0: [106 170 217 177 143 160 146 137 169 186 173 153 129]
1: [111 102  85  94  92 120 120 101 116 149 130 119 135]
2: [180 117  96 124 120 134 109  93  63  48  82 131 151]
3: [129 187 206 199 194 181 163 152 167 188 186 165 144]
4: [139 149 168 166 175 165 140 155 144 164 157 164 130]
5: [145 104  80  92 115 119  95  84 100  72  98 108 138]
6: [ 87 128 133 122 125 114 122 137 139 155 146 151 145]
7: [136 122 108 135  93 127 113 127 132 113 118 147 132]
8: [ 95  60  86 107 104  85 107 147 165 148 128 121  92]
9: [125  93  86  85 114 115 102 114  80  67  82 108 105]
10: [107 103 100 118 117 104 114 155 169 142  99 115 118]
11: [125 110 125 108 118 116 128 128 135 171 151 132 134]
12: [125 123 121 126 136 146 128 104 106  85  86 131 136]
13: [144 207 216 211 183 161 162 143 156 197 191 166 155]
14: [113 129 144 127 117 121 129 104 106 131 139 153 161]
15: [155 147 156 130 144 128 143 130 115 112 104 138 112]
16: [118  93  99 123  97 124 141 144 143 151 114 108 102]
17: [150 138 123 126 124 139 131 103  84  99  95 137 143]
18: [ 79 104  96 109  98 106 124 119 126 137 136 128 131]
19: [ 90 111 123 116 143 136 134 115 109 111 136 144 157]
20: [ 74 106 135 137 115 129 117 128 120 162 154 154 164]
21: [151 132 120 119 130 123 125 133 121 116 121 126 122]
22: [ 79  91 109 116 112 112 106 140 152 147 150 113 153]
23: [104  72  77  77  97  84  96  98 115  68 110 115  94]
24: [174 126 113 119 127 109 108 109  98  82 109 124 134]
25: [115  75 117  89 102 114 119 174 163 154 119  98  80]
26: [ 73  90  90  87  99  95 121 123 115 129 135 143 136]
27: [ 49 113 127 115 112 116 109 123 147 162 156 156 158]
28: [198 145 153 157 183 158 126 107  70  62  82 107 147]
29: [170 147 145 122 132 131 138 125 135 148 131 115 113]
30: [153 127 143 130 131 112 144 114 126 128 122 146 121]
31: [161 103  89 114 114 125 112  69  40  38  89 131 169]
32: [114 131 141 122 127 116 126 132 155 162 151 153 132]
33: [159 114  81 121 124 135 119 100  74  62  69 107 121]
34: [146 127  97 107 119 118 131 104 132 118 113 126 107]
35: [149 179 160 148 129 120 120 141 142 135 112 105 109]
36: [177 147 135 127 150 131 129 110  75  56  85 125 151]
37: [114  84  71  72  73 108 129 163 156 133  95  97  81]
38: [176 139 107 105 129 155 127 102  78  57  52  95 136]
39: [ 66 109 128 147 121 137 117 130 123 150 160 176 175]
40: [148 138 124 125 126 135 129 102  86 102 100 139 145]
41: [137  77  68  86 115 124 119  90 101  84  95 131 150]
42: [112 169 206 195 168 168 152 138 149 161 174 177 133]
43: [ 79 120 138 146 121 149 129 135 135 157 165 151 134]
44: [152 167 150 151 149 145 146 161 157 151 138 129 103]
45: [162 123  97 116 121 126 141 100  92  75  97 114 117]
46: [131  99 145 129 116 114 133 133 107 149 128 115 131]
47: [175 167 161 152 141 131 135 148 126 116 121 111 142]
48: [ 72 102 110 120 127 118 123 155 160 150 113  87 106]
49: [109 151 178 168 150 174 154 140 157 175 168 147 147]
50: [146 168 176 172 132 121 139 161 193 189 162 138 100]
51: [159 115  99 102 116 131 119 109 100 107  82 120 137]
52: [103  93 123 124 117 136 135 136 164 145 119 115  89]
53: [ 99  86  82  80  72 113 106 126 112 116 128 112 110]
54: [ 85  98 106 119 111 123 119 143 171 161 138 146 113]
55: [113 129 137 141 112 115 117 145 151 158 161 143 147]
56: [174 111  99 103 127 139 126 101  79  64  97 113 145]
57: [127 198 239 189 186 166 165 137 162 220 196 178 149]
58: [126 178 182 177 153 156 133 122 139 171 163 153 149]
59: [141 128 119 117 147 139 121 113 105 109  95 131 138]
60: [187 148 137 131 154 132 128 107  68  46  79 125 154]
61: [168 136 140 139 139 129 127 113 126 125 109 130 122]
62: [143 146 147 108 120 138 121 101 125 113  94 127 133]
63: [160 171 184 192 177 166 164 187 197 174 153 130  85]
64: [136 176 187 164 169 163 142 124 166 164 169 148 151]
65: [130 183 213 179 189 158 146 144 156 165 191 169 161]
66: [140 141 143 152 132 131 104 140 130 125 121 114 129]
67: [132 187 208 183 158 164 150 140 155 188 178 155 149]
68: [148 117 114 136 114 115 115 113  98  81 125 145 127]
69: [163 111 123 107 126 140 132 105 107 113 109 121 122]
70: [206 150 160 141 138 155 128  92  78  83 103 134 174]
71: [ 97 135 134 140 113 123 129 145 161 176 152 160 134]
72: [156 164 134 162 146 148 154 154 154 145 152 110 105]
73: [110  90  90  86  81 112 125 125 129 118 135 142 155]
74: [154 137 154 134 137 138 139 132 149 153 135 144 135]
75: [207 209 211 175 172 156 165 171 170 188 148 118  77]
76: [ 95  92  92 102  94 107 114 154 161 135 122  86 107]
77: [ 96 113 136 139 145 146 132 130 146 161 142 135 118]
78: [102  84  96 115 128 130 146 176 161 146 133  93  79]
79: [132 129 148 116 108 130 140 137 127 134 128 103 127]
80: [ 88 101  86  92  82 113 122 104 122 123 135 152 129]
81: [151 126  92 125 135 129 121  77  71  54  81 120 149]
82: [129 181 227 169 181 153 144 141 168 186 187 164 139]
83: [166 167 149 143 142 134 128 128 141 118 119 104 122]
84: [116 168 190 190 196 172 145 161 164 184 173 155 146]
85: [121 112  83  99 114 127 109 110  99 100 127 133 154]
86: [ 97 126 140  97 125 120 141 122 129 134 139 129 145]
87: [139 156 144 135 134 115 127 126 103 104 122 138 121]
88: [110  89 111 136  95 106 135 160 163 143 103 107  87]
89: [100 109 138 133 106 118 108 110 127 160 136 142 154]
90: [179 115  74  98 118 140 128  88  50  17  84 118 126]
91: [ 86 135 119 134 120 136 141 122 132 153 156 130 131]
92: [172 142 121 133 146 139 131 119  69  69  80 123 150]
93: [147 146 145 129 152 128 131 131 142 120 108 103 109]
94: [195 148 158 140 136 152 130  98  86  91 109 136 168]
95: [ 98  75  62  63  74  78 101 123 124 128 108 121 120]
96: [208 135 105 111 135 137 122  99  42  23  57 110 136]
97: [159 164 165 151 147 138 136 143 139 117 132 105 118]
98: [138 115 120 142 119 130 115 115 131 125 121 110 126]
99: [127 176 209 200 176 151 157 160 177 174 188 174 151]
100: [200 165 159 160 159 159 121 109  68  77 112 145 174]
101: [142 122 144 148 140 147 123 132 121 126 100 129 124]
102: [ 88 112 130 127 135 106 136 112 153 156 167 158 153]
103: [106 127 125 117 132 129 126 122 132 140 148 166 159]
104: [193 136  89 114 133 127 110  44  25  54  92 149 177]
105: [ 76  80  90 104 111 111 145 167 181 151 117  85  66]
106: [102  93 124 111 109 128 139 166 169 146 133 105  77]
107: [122 189 227 208 197 182 185 176 169 178 192 152 115]
108: [ 73  99 108 131 128 110 135 135 136 148 171 159 171]
109: [103 177 190 170 149 143 125 156 149 160 164 144 140]
110: [120 106 106 104 113 135 111  97 107 115  98 137 140]
111: [127  90 113  98 121 126 119 121  97  85 101 151 154]
112: [123 175 213 202 175 151 158 155 176 178 192 178 153]
113: [ 78 104 131 102 109 114 125 175 191 179 145 129 112]
114: [101  88 113 111 126 110 135 179 168 135 117 101  86]
115: [128 178 197 188 167 169 132 147 172 213 189 168 154]
116: [133 190 245 210 179 179 147 163 177 200 198 171 165]
117: [195 119  95 124 126 127 145  83  72  46  67  95 133]
118: [123 189 230 181 174 171 142 150 176 197 191 171 161]
119: [156 136 100 112 109 124 135 116 121  95 126 134 125]
120: [189 137 113 107 142 125 115 113  94  89 118 113 139]
121: [104  91  74  83  88 108 107 117 124 103  98 111 100]
122: [174 169 195 160 149 150 145 167 165 160 147 119  88]
123: [ 96  94  90  94 101  70 122 159 175 142 117  96  75]
124: [134 118 119 121 118 149 120 105  92 108 121 130 151]
125: [109 106 122 115 118 113 113 119 150 132 159 131 124]
126: [ 97 113 114 126 123 107 127 108 143 148 132 137 153]
127: [105 126 153 134 128 122 117  87  95 131 150 156 161]
128: [169 121  81 120 120 124 114  97  87  84  71 129 132]
129: [159 132  94 131 141 135 123  74  69  49  77 121 156]
130: [ 98  96 110 110 115 123 105 163 176 153 135  97  79]
131: [113 115 137 105 110 130 122 138 156 152 143 120 105]
132: [172 148 124 103 150 147 125 117  72  54  86 121 146]
133: [179 107  97 108 124 113 124  94  67  58 102 115 166]
134: [165 133  92  98 148 144 119 111  56  54  71  89 114]
135: [113 158 156 126 143 135 131 151 132 162 144 133 125]
136: [124 172 201 168 178 153 140 141 154 162 186 167 158]
137: [ 80 115 141 132 131 111 110 182 181 197 168 123 107]
138: [128 153 150 151 143 154 142 136 145 176 168 139 142]
139: [ 87  86  87  90  91  92 104 112 148 128 102 101  82]
140: [198 190 150 158 153 128 140 112  97 115 108 113 154]
141: [175 118  79 125 127 147 114  78  56  47  72 134 162]
142: [102 108 127 123 102 103 132 162 197 133 120 106  77]
143: [110 140 119 108 120 125 138 131 132 133 134 126 130]
144: [137 141 143 120 135 128 113 143 126 116 130 119 136]
145: [128 172 203 173 155 170 148 132 170 173 180 155 155]
146: [139 140 158 134 125 115 122 129 113 114 114 111 113]
147: [198 173 149 171 151 159 123  99  73 114 115 125 153]
148: [ 84  82  68  73  86  91 107 128 139 131 135 108 113]
149: [128 187 210 210 150 163 140 144 155 191 191 168 157]
150: [102 114 139 149 143 124 120 132 161 156 161 135 139]
151: [104 125 130 134 109 130 124 155 172 161 136 132 130]
152: [ 94 125 120 125 110  84 146 172 203 202 165 139 116]
153: [140 179 208 173 182 167 146 162 164 167 153 152 138]
154: [152 159 145 148 119 125 127 127 148 144 124  98 115]
155: [167 155 163 142 129 132 137 121 118 116 112 113 126]
156: [132 163 224 219 178 181 162 173 169 199 177 153 147]
157: [183 127  79  98 127 146 111  89  33  24  41 123 133]
158: [ 87  67  68  79 109  97 137 177 164 158 101  92  85]
159: [101  52  25  60  68  94  96 147 129  90 105 107 110]
160: [ 98 115 126 133 115 129 138 132 162 150 159 138 121]
161: [ 91 110 126 138 149 119 125 119 142 140 163 148 174]
162: [191 169 163 149 127 138 127 143 117 138 114 131 120]
163: [127 115 153 147 152 142 136 143 164 133 143 127 116]
164: [164 127  97  86 131 165 126 101  78  43  44 101 137]
165: [ 61 100 114 100  99  87 118 153 167 152 153 132 123]
166: [128 133 123 137 128 137 135 119  93  97 121 128 135]
167: [129 167 178 157 166 156 139 122 166 161 167 148 152]
168: [150 175 202 207 171 166 159 132 141 176 188 158 152]
169: [137 184 233 202 175 178 146 156 164 185 185 164 162]
170: [182 125  81 104 119 143 122  98  81  42  62 115 131]
171: [202 171 177 162 133 138 129 100  95 112 123 119 128]
172: [146 155 141 142 137 125 129 111 121 127 120 129 130]
173: [ 78  91 110 116 122 116 122 168 181 151 126 106 115]
174: [122 194 205 198 151 173 153 117 170 200 176 170 151]
175: [135 162 177 165 127 144 149 154 149 162 134 129 112]
176: [153 147 132 140 135 145 140 145 131 113  96 132 131]
177: [159 130 100 106 135 130 109  93  92  65  90 101 122]
178: [110  74  64  69  90 117 121 102 107  94 108 103 107]
179: [150 146 138 126 133 132 116 121  92  83 132 113 139]
180: [134 164 154 159 138 142 156 140 154 166 163 142 129]
181: [ 65 108  90 101 107 104 125 154 197 186 165 133 107]
182: [144 193 185 167 174 151 144 151 141 157 171 157 160]
183: [117  97  81 117  97 100 140 164 166 151 100 101 102]
184: [153 166 165 148 140 141 137 141 132 156 140 128 109]
185: [152 137 114 134 128 121 121 126  94 109 124 119 124]
186: [157 158 179 130 162 144 140 149 150 162 153 144 107]
187: [ 63 123 121 118  81 104 147 177 211 219 177 129  98]
188: [153 129 132 143 139 112 133 127 133 115 121 123 136]

[210 164 152 156 158 158 117 104  57  61 103 141 177] 100 70
[122 126 126 116 119 119 140 141 154 173 164 119 123] 11 160
[106 130 139 141 110 116 130 141 162 162 162 148 145] 55 71
[126 122 110 130 131 133 122 122 101 113 121 143 172] 124 166
[123 180 183 176 147 156 135 127 149 176 166 151 147] 58 64
[189 166 143 167 146 155 124 105  82 116 115 123 146] 147 140
[119 165 199 182 158 160 130 151 142 170 177 169 173] 136 145
[ 80  76 119 114  97 122 120 141 164 167 139 119 111] 54 173
[123  92 145 129 112 111 134 140 114 162 134 112 125] 46 11
[162 121 103 105 124 122 103  85  82  91  87 106 126] 177 128
[113 173 219 174 145 162 145 134 162 180 170 154 133] 0 145
[ 98  88 125 121 116 137 134 135 168 150 119 114  85] 52 106
[148 106 106 101 141 139 101  93  84  74  78 104 131] 177 33
[117 141 153 141 148 148 136 139 135 154 149 131 114] 135 77
[141 121 125 119 123 135 125 118 133 125 111 106 124] 98 21
[109 104  89 112 105 117 119 103 102  95 121 128 146] 85 110
[ 96 118  95 115  97 109 121 173 153 169 129 103  81] 130 106
[115  79  73  70 113 101 110  99  84  88  80 111 101] 9 178
[171 180 173 160 154 149 153 156 154 164 147 104  91] 122 44
[110 126 130 118  96 125 131 148 185 134 135 129 121] 151 131
[138 123 124 125 122 155 123 104  90 111 126 130 155] 124 166
[146 136 124 123 112 124 117 125 119 117 105 127 120] 21 185
[101 129 149 147 111 112 142 136 161 187 171 152 152] 71 55
[117 130 145 126 116 122 127  95  93 123 134 154 169] 14 127
[138 141 137 150 154 156 121 132 127 126  95 118 117] 101 176
[121 161 174 183 160 152 137 135 141 167 168 152 161] 58 167
[118 126 134 126 119 132 123 118 104 142 134 161 159] 14 103
[ 97 113 146 140 107 121 112 108 126 167 140 147 161] 89 20
[116 112  91 113 120 128 127 116 103 106  99 135 132] 110 85
[ 82 114 137 133 130 112 110 179 174 191 162 121 104] 137 113
[146 143 133 123 126 118 113 126 142 116 114 132 116] 21 144
[171 165 159 153 139 128 134 153 130 117 124 109 142] 47 97
[199 160 150 154 156 153 120 108  68  71 108 142 171] 100 70
[203 133 106 111 135 136 121 102  44  28  61 111 135] 96 157
[132 119 100 138 142 147 114 124  88  91 130 128 138] 166 124
[172 120 105 133 124 135 115  98  73  62  93 136 153] 2 56
[102 115 145 140 108 120 115 113 128 165 141 146 159] 89 20
[159 115  65  96 114 126 115  74  51  48  93 139 176] 31 141
[ 74 100 127  97 107 113 124 177 192 180 144 129 110] 113 181
[194 179 167 157 176 135 140 112  94 107 122 131 144] 140 171
[149 137 129 128 147 124 116 113  95 117 118 119 119] 185 21
[138 136 130 141 133 128 118 115 118 137 113 134 122] 172 61
[ 74 121 146 152 122 151 132 138 139 164 169 153 131] 43 77
[210 117  95 117 121 135 111  82  66  63  80 122 137] 2 170
[138 115 141 147 140 149 121 131 123 126  96 129 121] 101 176
[190 171 158 149 172 154 108 109  79  70 110 131 170] 100 70
[125 117 160 154 156 143 139 148 175 139 149 127 116] 163 150
[195 198 201 169 165 149 160 168 168 183 146 120  84] 75 122
[104 140 129 119 114 110 123 118 138 143 139 124 124] 143 86
[153 138 125 126 112 127 118 124 114 112 102 126 118] 21 185
[ 93 149 160 147 130 153 131 158 127 168 146 137 127] 135 43
[181 133 107 131 145 162 129 112  72  69  95 123 151] 92 132
[124 150 153 133 145 135 157 135 151 163 164 134 101] 180 135
[128 172 196 169 178 153 142 141 148 156 179 161 157] 136 65
[ 94  71  60  70  73  91 128 161 147 137 102 103  80] 37 158
[100 108 111  92  88 104 115 121 122 133 127 133 123] 18 80
[148 150 137 144 139 148 140 146 135 122 106 133 131] 176 101
[150 140 116 138 128 123 123 130  96 116 128 119 120] 185 21
[170 112  70 121 123 147 111  76  51  44  67 132 164] 141 2
[ 79 109  97  99 109  93 119 140 132 146 139 131 143] 18 26
[102  95  85  93  92 122 111 109 116 107 125 143 129] 80 73
[146 105  86  95 117 120  97  88  99  76 100 110 139] 5 177
[ 84  88 132 110 117 108 114 157 192 178 158 124 134] 113 54
[114 141 158 144 150 153 137 143 138 160 153 128 111] 135 77
[139 121  94 104 117 114 131 112 136 121 113 123 106] 34 119
[ 72 104 115 112 120 127 122 112 107 112 146 160 164] 19 103
[188 125 110 134 129 132 146  89  81  62  82 104 134] 117 45
[132  95 111 101 124 124 118 118  94  79  96 145 150] 111 110
[166 171 169 151 141 124 136 147 113 141 136 126 148] 47 162
[105 115 141 141 130 113 133 134 143 161 153 156 123] 32 150
[172 134 111 124 117 135 106 120  90  67  97 132 115] 24 45
[171 178 179 182 136 173 139 170 152 149 148 118  93] 122 44
[158 124  93 112 102 123  94  55  45  35  90 146 175] 31 104
[ 99  82  76  74  67 112 104 123 107 108 122 111 107] 53 121
[105  88  99 116 129 132 144 167 155 139 127  97  85] 78 114
[ 94  87 104 116 117 100 140 156 166 136 119 106  87] 114 88
[110 109 124 116 120 113 114 121 150 136 159 133 125] 125 160
[114 124 147 132 130 123 115  86  90 120 139 150 158] 127 14
[127 161 172 147 142 125 131 156 182 169 158 118  99] 50 175
[164 195 183 172 158 138 147 180 176 172 152 109  79] 122 63
[161 131 106 106 107 122 121 115 114 100 108 127 125] 119 51
[101  78  65  63  74  74  99 122 122 130 109 124 127] 95 148
[129 137 138 127 142 146 124 128 119 112 127 117 130] 144 21
[146 141 123 144 133 126 126 132 102 122 134 123 122] 185 21
[191 182 177 168 145 148 126 118 109 112 141 134 141] 171 140
[128 141 147 128 114 119 121 135 147 163 145 134 127] 32 55
[129 134 137 132  98 130 132 121 159 151 151 132 149] 55 32
[180 171 169 162 154 148 146 159 161 173 151 116 100] 122 44
[103  88 114 110 127 112 134 181 167 134 116 100  86] 114 78
[104 146 171 163 147 168 150 142 158 172 162 140 142] 49 138
[111 102  83  98  87  98  97 102 107  97 112 123 167] 85 73
[106 111  98 123 100  96 113 166 160 147 110 109  70] 88 123
[127 127 112 129 122 131 129 116  86  91 114 127 136] 166 124
[151 165 153 142 145 154 149 157 155 173 143 125 108] 44 184
[ 56  96 115  98 100  89 117 153 164 153 154 132 128] 165 22
[111  85  89 110 104 122 111 126  87  97 128 149 146] 85 111
[145 119 145 139 140 137 132 137 121 113 110 108 132] 101 188
[112 103 108 133 124  98 113 147 152 135 130 109  99] 10 88
[164 166 149 152 149 153 136 134 141 159 139 123 108] 184 44
[120 131 160 159 154 147 136 141 140 152 135 135 119] 163 77
[134 139 139 121 136 126 116 146 128 121 132 120 136] 144 21
[135 122 101 120 105 144 109 117  99  96 109 127 154] 124 85
[138 156 152 138 130 119 122 137 149 145 132  98 107] 154 35
[170 115  68  73  91 109 104  72  21  52  92 151 162] 31 104
[172 122  50  85 104 103 102  83  34  43  85 123 169] 31 133
[197 164 148 149 154 147 137 101 103  83 112 144 138] 94 70
[ 88  88  91 101  92 104 114 161 173 145 124  81 100] 76 123
[108 165 179 185 187 166 163 148 163 175 183 137 157] 84 49
[143 187 221 184 190 173 153 170 170 176 158 156 137] 153 3
[114 171 178 154 156 143 124 119 119 177 158 175 132] 58 109
[120 128 103 119 121 127 140 117 100  88 113 116 151] 166 124
[ 65  84 101 111  99 117 120 164 188 173 161 145  94] 181 54
[119  90  74  85  95  94 112 117 117  88  83 125  97] 121 23
[140 121 104 136  92 127 113 128 129 110 115 146 131] 7 119
[ 75  90 122 102 123 120 137 159 170 165 132 118  79] 106 173
[ 94 103 125 106 121 137 124 100  98 101 153 148 167] 19 14
[138 149 132 137 130 121 128 116 125 132 122 124 126] 172 188
[100 114 122 134 114 130 136 128 157 143 158 139 125] 160 91
[ 93 109  96 100  89 115 125 106 122 128 140 153 130] 80 18
[ 93 102  98 118 115  98 121 103 142 143 127 132 151] 126 18
[ 97 113 145 136 109 123 114 107 123 160 143 148 162] 89 20
[136 145 148 155 159 157 124 133 132 133 106 123 123] 101 66
[108  80  67  78  90 101  99 107 121 111 113 124 109] 121 53
[157 130 124 119 115 142 124 128 152 118 116 119 115] 21 98
[166 162 143 136 140 131 125 122 132 108 112 104 125] 83 155
[129 194 218 207 202 188 167 157 175 198 194 169 146] 3 13
[ 54  85 112 108 106 103 116 152 164 165 152 119 121] 165 22
[189 148 156 161 184 159 130 113  80  75  90 111 146] 28 100
[158 126  99 114 107 123  99  63  53  43  91 145 168] 31 2
[134  94  91 112 112 102 120 104  89  65  84 117 105] 9 45
[219 152 154 157 171 144 125 109  73  65  75 102 143] 28 60
[120 157 155 169 116 154 130 149 177 198 174 137  97] 50 180
[138 166 183 166 138 142 128 122 144 153 177 159 154] 58 167
[ 88 107 124 137 154 119 126 117 141 138 163 147 177] 161 102
[164 100  86 111 110 125 112  64  32  31  86 130 168] 31 141
[128 181 225 171 178 153 145 140 169 187 191 164 141] 82 118
[ 92  96 105 114 120 110 111 156 179 150 147 102  80] 130 106
[ 94  94  98  86  85  98 109 136  96 139 126 140 144] 26 73
[145 123 132 116 120 109 123 128 113 115 124 129 118] 21 185
[136 142 152 154 135 135 108 139 134 131 125 117 131] 66 144
[102 106 125 103 119 136 123  95  91  94 153 150 173] 19 14
[171 160 158 154 135 129 117 123 132 130 127 108 111] 83 97
[104  86  80  79  74 115 105 121 105 108 123 113 110] 53 121
[199 176 150 149 158 143 125 112  77  73  97 136 167] 100 70
[171 135 135 137 140 128 125 110 118 115 104 125 122] 61 172
[184 118 101 125 124 128 142  90  82  59  75 103 132] 117 45
[ 89 154 162 152 129 156 133 164 132 177 149 138 122] 135 138
[ 96 114 135 137 142 143 132 128 142 157 142 138 124] 77 150
[143 158 163 141 124 136 126 136 142 165 148 138  89] 184 175
[100 126 125 114 129 130 126 121 134 144 152 172 165] 103 6
[112 113 133 105 109 127 122 140 157 151 140 115 102] 131 52
[117  97  87  80 102  89  92 112 130 102 117 122  94] 121 23
[142 140 123 123 135 133 122 132 127 116 116 144 126] 21 144
[105 128 123 136 105 127 134 145 149 158 159 123 126] 160 151
[119 175 203 194 169 171 150 132 141 151 170 178 137] 42 136
[ 72  96 107 132 131 110 136 132 132 147 171 161 177] 108 161
[ 99  98  87 105  85  85 142 159 159 142 106  95  58] 123 183
[102  74  50  69  82  92 109 137 154 147  99  95  70] 37 139
[130 134 121 114 119 146 114 124 138 129 145 141 119] 143 21
[107  84  71  69  79  82 101 122 125 128 110 124 126] 95 148
[137  83  78  91 119 126 123  92 103  87  97 130 147] 41 5
[201 139 112 123 139 110  99  72  26  41  64 151 174] 104 2
[119 129 137 142 112 118 115 137 145 148 157 145 149] 55 32
[129 101  70  83 127  89 101  98  94  82 103 121 102] 9 23
[104  59  82  67  67  83 130 153 159 121  92 111  87] 37 139
[208 177 187 167 135 141 130  98  93 110 125 119 128] 171 147
[117  91  99 122  97 125 144 143 143 150 111 110 102] 16 88
[141 173 169 157 142 148 150 170 163 174 173 124 121] 180 175
[126 142 145 135 132 125 126 107  93 110 128 139 167] 14 166
[107 161 189 186 178 164 160 148 165 186 180 151 138] 84 49
[ 95  87  90  86 101 104 133 158 168 141 132 107  98] 76 123
[101 138 133 142 113 125 130 142 156 173 149 162 137] 71 32
[114 161 184 178 188 177 173 157 151 182 180 142 127] 84 49
[ 88 117 100 100 110  94 120 141 133 143 136 129 137] 18 26
[ 93 116 127  85 118 113 136 119 125 127 132 126 143] 86 143
[105  46  28  57  78  97 119 153 132 107  85  87  86] 159 37
[135 120 113 115 132 119 126 115 112 117 110 144 146] 59 21
[109 109  94  97  98  91 113 118 118 115 148 120 125] 18 80
[ 99  47  71  55  60  79 130 152 155 113  84 108  85] 37 159
[118  91  80  91 113 114 119 120  95  69  86  98 130] 9 5
[150 125  99 101 129 126 110  99  97  72  94 104 122] 177 45
[101  95  95  72 101  93 135 155 169 149 117  90  82] 123 25
[175 188 186 159 142 150 149 148 157 139 157  99 102] 122 97
[100  70  39  55  84  98  93 130 136  85  96 112 120] 159 95
[ 87 105 121 119 130 105 134 117 148 150 158 153 148] 102 126
[187 215 188 180 169 175 174 185 181 176 137  90  85] 75 63
[ 92 108 121 135 150 119 126 120 145 139 158 144 166] 161 102
[132  82  77  91 115 125 118  95 108  95 102 134 151] 41 85
[152 156 177 141 143 131 130 135 148 154 147 123 117] 184 186
[119  96  87  94 112 114 119 122 102  80  93 102 130] 9 5
[133 133 133 125 122 111 135 133 161 145 162 144 139] 32 55
[102 108 130 123 102 104 134 161 201 131 121 105  77] 142 106
[ 83  30  23  50  58  91 124 141 127 107 104 109 113] 159 95
[108 114  98 124  98  94 111 167 157 146 109 111  68] 88 123
[183 140  85  81 122 133 102  57  41  45  77 145 163] 104 141
[122 167 180 186 163 153 138 138 144 172 171 154 159] 58 136
[ 72 124 125 120  87 108 147 173 206 213 173 130 101] 187 152
[ 76  80 131 107 115 107 114 161 197 186 164 123 136] 113 181
[152 143 153 146 137  99 128 142 119 119 111 107 100] 146 93
[164 121  96 108 127 132 128 106  93  79 102 121 153] 56 45
[107 132 160 141 133 126 118  93 102 139 155 156 163] 127 14
[147 143 142 128 149 129 131 127 136 118 107 104 111] 93 83
[109  59  40  69  76  97  99 146 130  96 106 106 110] 159 95
[ 76  91 111 120 125 117 122 169 181 154 128 106 118] 173 48
[129 160 213 209 170 175 160 169 168 194 175 152 144] 156 3
[ 77 125 151 153 126 151 133 139 141 164 172 154 132] 43 77
[150 126 132 120 126 114 124 126 110 110 122 128 119] 21 185
[120 147 149 155 139 122 128 165 192 170 152 126  92] 50 44
[110 138 121 107 120 124 141 131 133 136 135 128 129] 143 86
[ 84  47  37  49  69  94 115 124 126 100  75 102 104] 159 95
[139 172 176 155 142 132 146 114 112 161 176 155 138] 58 180
[ 88  67  60  79  69  82 136 148 157 133 105  94  60] 37 158
[106 136 120 113 108 104 119 116 138 138 136 122 122] 143 125
[191 147 151 144 171 170 150 124  74  68 111 111 150] 28 100
[143 153 136 141 134 122 129 109 121 127 121 127 132] 172 61
[117 193 213 189 190 185 170 172 159 184 179 138 109] 107 3
[110  48  47  59  83 101  99 139 122 103 122 120 119] 159 95
[139  99  92 113 113 106 120 103  88  63  85 117 107] 9 45
[ 81  87 108 112 119 114 119 156 162 146 118  88 106] 48 173
[186 140 152 153 175 155 126 110  78  70  90 110 145] 28 36
[124 110 106 108 107 102 116  99  88  90  95 113 114] 9 45
[191 165 118 137 142 132 113  51  41  57  92 130 173] 104 129
[111  78  80  99  96 117 106 124  85  95 127 146 150] 85 111
[143 120 128 134 147 135 121 109  94 102 103 126 109] 59 166
[129 114  99 125 142 136 116 121  98 102 106 146 140] 59 12
[183 116  92  99 140 154 121  85  30  31  55 113 133] 157 96
[ 81  96 104  94 102 126 114 139 137 154 131 129 123] 18 54
[157  98  84 109 107 121 117  77  48  44  88 126 158] 31 2
[157 169 174 151 138 149 141 138 133 153 147 124  97] 184 175
[148 139 124 150 103 133 125 141 157 125 118 108 110] 154 98
[164 158 153 159 137 130 146 125 116 101 119 122 124] 155 47
[114 121 144 135 135 139 131 146 148 154 147 129 127] 77 150
[157 145 131 158 103 137 126 138 156 123 119 110 115] 154 66
[109  81  53  61  74  66 101 111 120 107 112 106  99] 95 121
[135 134 142 140 128 116 129 114 113 117  98 115 117] 146 172
[104  60  81  64  71  88 132 151 155 117  92 111  90] 37 95
[139 146 127 135 130 120 127 110 118 124 120 126 130] 172 21
[115 155 193 168 177 165 157 142 141 178 160 137 146] 49 64
[101  75  46  63  85 100  97 134 141  91 100 111 116] 159 121
[114 139 187 162 163 152 152 142 138 183 176 140 129] 49 138
[ 96  72  66  85  77  88 134 141 146 126 101  95  67] 37 139
[192 181 167 157 173 136 139 114  98 108 122 132 143] 140 171
[181 140 118 111 142 125 116 118 104 101 123 115 136] 120 24
[ 91  94  99  84  80  95 107 141 100 143 126 142 145] 26 73
[138 140 146 153 130 132 102 139 131 125 119 113 130] 66 144
[145 141 125 125 136 133 119 139 129 119 115 145 123] 21 144
[ 82 108  93 105 108 117 134 138 148 160 127 162 132] 54 18
[ 93  98 102  84  97 108 125 156 176 130 109 101  91] 76 123
[ 79 105 115 136 134 115 138 130 132 151 172 162 176] 108 161
[137 130 153 130 136 134 140 140 159 163 142 144 128] 74 32
[147 151 134 136 134 123 127 106 115 117 118 127 133] 172 61
[ 60 102 110 117 102  97 127 172 197 173 176 128 118] 181 113
[157 111  81 111 126 132  97  76  22  41  90 136 166] 31 141
[ 76 112 140 133 131 110 108 186 185 204 168 120 101] 137 113
[150 123 116 124 129 141 121  99  90 103 130 134 140] 124 40
[195 125  91 114 132 112  92  66  34  53  78 154 173] 104 31
[130 177 216 164 176 148 139 140 167 183 182 160 138] 82 136
[167 179 180 181 136 171 139 170 155 155 149 119  94] 122 44
[105 115 122 133 115 132 136 125 148 139 153 139 128] 160 91
[125 135 150 131 134 129 125 127 149 155 149 130 117] 32 135
[133 192 215 188 161 170 152 144 163 200 186 159 150] 67 118
[143 132  95 120 145 148 122 118 117  90 108 118 120] 59 12
[ 86  88  98 111 116 107 108 158 179 147 144 100  80] 130 173
[ 93  81  95  97 105 106 103 117  87  91 122 125 147] 85 111
